One turn moves each row of this set onto another row. After a few examples, where does it send each row asked below?
geta: [ 15 -10  35 -16 -19 -43  13 -17 -26 -20  19  24  16  21  15]
babi: [-15  -1  -2  -8   8 -19  19 -47  29 -14 -19  -2  -6  49  10]
siz: [ -2  24 -68   8  21   4   9   7  11  15 -29   7 -43   4  -3]
meza: [-12   3  -4   5   7 -23  24 -45  28 -19 -14   8   3  53   9]
Latok: [ 14   2 -18  -1  14  -4  -6  18 -55  18  32 -11 -52 -16   3]
puvi: [ 14 -20 -22  19   8  13  29  40 -34  38  -4   6   3 -32 -13]
kiban: [-18   8  -1   1  -4 -19  28 -42  24 -18 -26   4  -9  51   3]
Tuzu: [ 20 -14 -21  22   4  10  44  37 -27  35   7  15   2 -34  -1]
zef: [  7  17 -66  19  19  10   6  17  15  22 -23   3 -43   0  -6]
ruv: [  9 -44  20   6 -16  -1  18 -28 -19 -33  17  25  33   6  -4]
sinun: [ 23 -29 -21  17   9   4  34  31 -23  46   7   9   7 -33  -7]
Pimod: [ 22 -17  34 -13 -22 -39   8 -13 -33 -11  17  27  14  25  16]
mutil: [  0   2   0   1 -38  -9 -34 -34  40 -18   0  37   8  14  -9]
nilif: [-20  11  -3  -2   1  -3  31 -41  31 -23 -12  -3  -4  46  11]
bug: [  4 -44  23  -5 -25  -1  22 -28 -21 -31  20  17  23  19  -2]
sis: [ -9  13 -45   2  -3  21 -25   4  31  50   8 -13 -23 -11  -9]
Moki: [ 23 -25 -25  17  15  17  34  31 -24  33   8  17   3 -40  -1]
Fev: [ 27  -7 -26   2  15 -13  -5   7 -52  10  36   1 -54 -22   2]
Zot: [ -4  22 -39   8  -3  17 -20  10  23  49  10 -17 -34 -16 -15]
dugir: [-14   2   8   2 -42  -7 -37 -31  31  -9  -9  26   6  19 -21]
niz: [  4  30 -60  23  27   7   2   5  10  18 -16   3 -43 -16 -11]
suriv: [ 24 -10  38  -8 -20 -45   6  -8 -28 -14  25  24   4  21  18]
daver: [ 15 -22  29 -17 -31 -35   7 -10 -27 -22  11  35  10  28  15]
nidi: [ 12 -38  20   4 -18  -3  22 -30 -30 -33  20  20  26   9  -8]
Vebuv: [ -9  15   4  -1 -40  -5 -39 -17  33 -15 -12  35   9  17 -10]
nikup: [ 13 -38  22  14 -14  -1  29 -23 -23 -36  18  21  29   0 -11]
Bamog: [  1  27 -62  16  18   6  18  13  10  19 -27   2 -45  -6 -12]
nizol: [  0  14 -48  11   3  18 -20  11  26  47   9 -18 -34  -8  -8]
fofu: [ 19 -16  33 -13 -15 -42   5 -16 -25 -19  18  27   9  27  25]
Dofe: [ -7  19 -44   8   4  16 -15  10  35  45   8 -18 -28 -14 -11]
rudaf: [ -6   3  -7  -2   1 -19  32 -46  38 -19 -10  11  -2  44  15]
rifeg: [ 27  -1 -19  -3  17  -6  -6  15 -42  16  40   3 -50 -25  17]
sopid: [ -1  27 -64  14  20   4   5  14  18  14 -24   5 -44  -6  -6]
voziv: [ 24   6 -23  -8   6  -3   0  20 -46  14  36 -10 -53 -22   8]
voku: [  0  25 -39  16  12   8 -13  10  28  53   5 -13 -27 -20  -8]
Nimum: [  7 -30  24   0 -20  -8  20 -29 -25 -37  19  23  32   2 -10]
ran: [ 21   6 -17   7   4   0   0  15 -48  12  46   0 -52 -25   5]
dupel: [ 22 -17 -30  10   1  17  36  39 -25  33   2   7   2 -38 -10]
Tofiv: [ -7  -5  -1  -2 -30  -7 -41 -30  34 -13 -18  34  12  15 -18]
faz: [ -7   0   4   7 -31 -12 -42 -33  32 -14  -3  33  17  21 -16]

babi -> ran
dugir -> Moki
Now find these:
Pimod -> Dofe
Nimum -> zef
voziv -> faz
ruv -> Bamog
bug -> niz
nikup -> siz
Fev -> Vebuv
mutil -> puvi

One turn moves each row of this set onto another row. After a few examples, where does it send each row asked below?
Sifi: [ 19 -71 -13  -2 -47   8  47 -38 -25  -2 -94   7   3  -6 -69  13  -3  28
  13  11 -29  27 -18  21]
lisip: [   3 -110   36  -23  -31   13  -15    1  -24  -29  -32    6   -3  -42
    4   33   49   47   -5  -22  -36   24   18  -32]
naruv: [ 26 -54 -17   1 -37  66  40   1  -3  21 -25 -13 -22 -38 -43   9  34   4
 -24  14 -19  50 -26 -11]
Bute: [ 19 -21  26  -5 -77  25 -48   7 -30  15 -36 -29  39 -49 -22  17  23  67
  12   7  -1  14  -1  -8]
nin: [-26 -54  35 -23 -55  11  18   4 -16 -10 -40 -17  34 -39 -48  15  76  72
   1   5  10  30 -22 -40]
litiz: [ 16 -63  15  -7 -32   7 -39  38 -16 -19 -17  -2 -10 -56  34  27  39  59
   5 -10 -21  17  -7   1]
midot: [ -4 -29  34  16 -40 -19  17  -5 -19   4   9   3  21  30 -10  37  65  51
  28  18  15  -9   1  -2]
naka: [-12 -46  30  -2 -23 -44  38 -27  22   8 -42 -14  16 -17  -9  20  29  75
  19  16  37  23 -44  14]
nelo: [ 20 -66 -24   4 -44  77  23 -18  -3  16 -54   5   5 -30 -69  12  31  18
   2  12  -8  32  -9   4]
toge: [ 26 -45  38  21 -51 -30 -15 -46 -18  39 -32 -26  14  -9  12  36 -23  38
   3  23  -8  23   6   4]
Levut: [ 25 -48  67   0 -33 -38  27  13  -4   7  27   0   2   1  18  22  44  25
   7  -7  -1  10 -13   4]
sed: [ 52 -42  -4 -16 -58  11  33 -30 -26  21 -72 -15 -10 -23 -35   8 -33  24
   6   1 -42  36 -22  34]
Bubu: [ 13 -42   1 -19 -35   1  35 -55  -2 -16  -1   0 -10  14  55  21  29  36
  20   7 -15  33 -11  12]
letid: [ 29 -58   3 -12 -45 -22  35  24 -17  67 -84   5   1  42   0  25  42  24
   3 -13 -28  34   0   9]
Sapi: [  2 -20  -8   9 -47  -4  51  -4 -25  25 -56   1 -12  -7 -44   1   8  51
  12  29 -31  57 -62  24]
fir: [ 32 -58  -5   7 -35 -23  21  29 -11  59 -89  -4   1  44  -1  26  37  22
   3  -3 -27  29  -1   9]
bopa: [ 38 -52  66  -9 -47 -10  -6 -20   1   6 -14  12  32   7  -5  21  18  55
  50 -18   8 -11  12  29]
viku: [ 17 -41 -34   0 -38   0  67  -5 -26 -10 -47  -3 -30  -6 -19   8  18   8
  -9  22 -37  43 -46  19]
Keka: [ 12 -52  -8  17 -42  63  18  13   4  34 -37  19  -1 -41 -59  -3  31  32
  12  18 -11  55 -41  17]
vero: [ 41 -52  -3 -28 -25 -10  39  15  12  40 -98 -19  -3  42   2  19  41  45
  16 -21 -13  27  -9  16]
Zifi: [   7 -109   32  -22  -56   13    9   -5  -23  -38  -30   20   28  -43
  -15   10   58    8   -9  -20  -26   25    7  -27]
Teman: [-33 -68  28 -33 -48  13   4   7 -35   0 -29  -1   8 -35 -21  40  78  87
   2  -6  -9  26   4 -38]
vabem: [ 38 -59   4 -22 -24  -2  33   9  10  37 -95 -10  -6  52   6  14  40  46
  24 -20 -29  39 -10  11]
botum: [ 33 -45  11 -10 -52  32 -30  19 -10 -35  -3  -3   8 -42  36  -1  40  28
  10  -7 -29  31 -17   1]
moner: [  4 -45  19 -28 -61  15 -39  18 -29  13 -40 -10  18 -57  -9  40  38  92
  16 -10   2   2  12   1]
gop: [ 43 -64  13  -5 -44  63  18  -3   8  39 -42  -4  -9 -54 -53   0   1  17
  -5  -1 -23  53 -26  10]
dem: [ 35 -68  60 -19 -34 -13  27 -37  -5 -16 -17 -26  18  15 -15  40  35  32
  12 -15  10 -19  28 -15]
befu: [ -7 -90  10 -15 -60 -37  43 -48 -20  12 -38  39  31 -11  -9  36  29  13
   8  -2  12   4  13  23]

letid -> vero
toge -> Bubu
bopa -> Levut
Now find these:
moner -> litiz
sed -> viku
nin -> Bute
nelo -> Keka

One turn moves each row of this set onto another row. After a few examples, where does it send each row asked below?
vop: [  3  49  13   9   5  37  29 -10  50  -2  36 -20 -28   2   2 -11   2  11
  17]
Rep: [ 16 -15 -50  45   7  21 -41 -35 -10  28  22 -21   3 -23 -13  20 -11   3
 -37]
mem: [ 32   1  28  26  15  30   8 -39  47  -2  22 -60 -18  13  -8 -14  24  12
  23]
Gab: [-12 -35 -16  31   0 -12 -21  19 -36   8   6  31  -9  -9  31   6  12 -22
  -4]
feko: [-16 -25 -14  24   9 -21 -12  19 -52  35  -5 -24  25   8 -28  15   0 -22
  -6]
vekir: [-37   0 -19  40  16   2 -26  10 -31 -18  38  10 -15  -1  13  11  22 -29
 -10]
Nik: [ 38  57   5  19  16  44   0 -31  21  37   7 -15   0   8   2  -6  33  29
   8]
pev: [  5  34  55   1 -23  15 -12  -6  29  11  40 -38  15  27  -3  15  18  26
  22]
buki: [-25 -29  -2  24  16  -6  -3  36 -48  28  -9   0  33  18 -15   2  14  -2
 -19]
godi: [ 37  49   8  11 -10  46   7 -39  23  45  21 -17  -3  -3 -20  -3  32  12
  21]
fid: [ 13 -63   4  33  -4  -9  23 -25 -13 -27  23 -17 -16   2 -47  -6  22   7
 -23]
Mek: [ 21 -82  -4  24  -5 -20  13   3 -11  -2  -8   3  -9  -7 -19  -5  -1   9
 -10]
Gama: [-32 -24 -25  34   9  13 -26   6 -41  15   7  21 -13 -12  21 -14   5 -21
 -24]
mubi: [-33 -15 -22  16  -6 -11 -27  -1 -33  21  14  23 -20  -6  19  17  -1 -32
 -31]
sogo: [  4  35  35   1  -2  28 -22 -24  25   3  40   0 -13   3 -12  -1  36  17
  52]
fim: [ 34  51   6  24  27  34  -9 -49  27  38  15 -20  11   7 -13   3  31  18
  13]
Minon: [-15 -48  10  17 -16  -6  -4   8  17   9   3  17  -3   2 -27 -16 -29   1
 -61]
vud: [ 14  45  21  13  17  38   8  -3  63   1  17 -16 -26  14   8 -15   8  20
   6]
dagek: [ 21  30  58   8 -11  18 -17  -3  31  15  17 -36  14  38   2   6  37  31
  12]
lim: [ 25  14  27  17 -12  39   8 -20  38   7  29 -55 -19   1 -20 -21  19   2
  44]
muk: [ 18 -34 -42  37   7  -1 -36  -3 -13  39  -7  11  12 -28  -5   6 -28   0
 -14]
Diza: [ 39  10  36  26  -9  36  -2 -26  41   4  15 -61 -16  13  -2 -27  19  19
  16]
vunub: [-17 -29  -8  17 -25   6   1  24  23  -1 -13  15 -16  -4 -26  16 -36 -21
 -43]
Tuv: [ 16  32  53  18  -1  13  -9 -11  38  21  22 -49  23  40  -4  11  34   6
   8]
Momu: [ -2 -41 -38  26   8  19 -35 -10  -4  38  -5  -1   3 -18  -5   2 -32  14
 -45]
bezul: [  1 -43 -41  15  12  -4 -29 -29  -9  27   1   2 -14 -27 -27  12 -34   6
 -24]
lod: [ -4 -14  -6  31  11  -9  14  26 -36  20   9 -32  39  30 -29  34  31  -1
 -26]
milu: [-25 -18 -17  26 -12   7 -21   3 -45  -4  -4  39 -18 -14  -5  12  14 -30
  -3]
pigan: [  8  38  18  -8   3  40  22  -3  61  13  25 -12 -25  12  -1  12  19  19
  19]
Vizug: [  7 -36  -6  22 -22 -16   0  15  21  19  -1  34  -4  -7  -7   2 -29 -12
 -53]
seg: [ 10  46  23  13  19  29  17 -20  68   6  24  -8 -20  18   4  -2  17   3
  -7]
pebe: [-11 -73   0   7  -1 -24  20  -1 -30  -7   1 -11 -24   7 -18   9  12  -4
 -13]
Bebil: [ 29  12  23  17 -18  37  12 -28  33  10  32 -73 -13   6   1  -6   9  20
  22]
zesoz: [ 17  42  41  19   7  24 -21 -29   7  -2  26   1  -8  12  -2 -22  48  21
  36]
rebil: [ 19  30  41  -2 -28  31  -7  -8  32  35  28 -42   8  27   4  22  38  14
  20]
kem: [  8 -77   1  23 -32   4   1  -7 -22 -10 -15 -19 -17  -6 -30   9   1  -6
 -10]
rok: [ 14  40  36  11 -13  22  -8 -45  -2   3  45  -5  -6   2  -8  -9  40  22
  38]
tar: [  1 -80   9  20  -6  -6  14  -4 -33   4  -6  -7   0   8 -25 -13  16  14
 -27]
los: [-12 -29   5  17 -19  -8 -13  31 -38  20 -21  -3  32  16 -34  37   6  -8
 -12]
difa: [-10 -14  -1  18 -10  -7  -5   2  41  -2  28  15  -1   8 -33  23 -24   4
 -69]
lefo: [  7  31  41  19  13  18 -24 -41  17  -4  37  -4 -11  16   9  -2  53   7
  32]
Seb: [  8 -25 -52  26  -2  26 -18  -9 -19  34 -25   3  -2 -24 -21  28 -20  -2
 -22]
gaz: [ -7 -32  -1   9 -19 -23  16   4   8  25  -1   5  -3   5 -40   6 -28 -18
 -59]
dak: [  5 -35   1  32  -6 -25   6  41 -33  30 -13  -4  35  12 -15   7   5 -16
 -12]
roseb: [ 25  61   1   6   9  38  17 -32  17  37  24 -13   6   4  -9  12  23  35
  16]

Minon -> Momu
Gab -> dak
Now find these:
feko -> pebe
Bebil -> vop
fim -> lefo
vekir -> lod
zesoz -> dagek
rebil -> lim
los -> kem

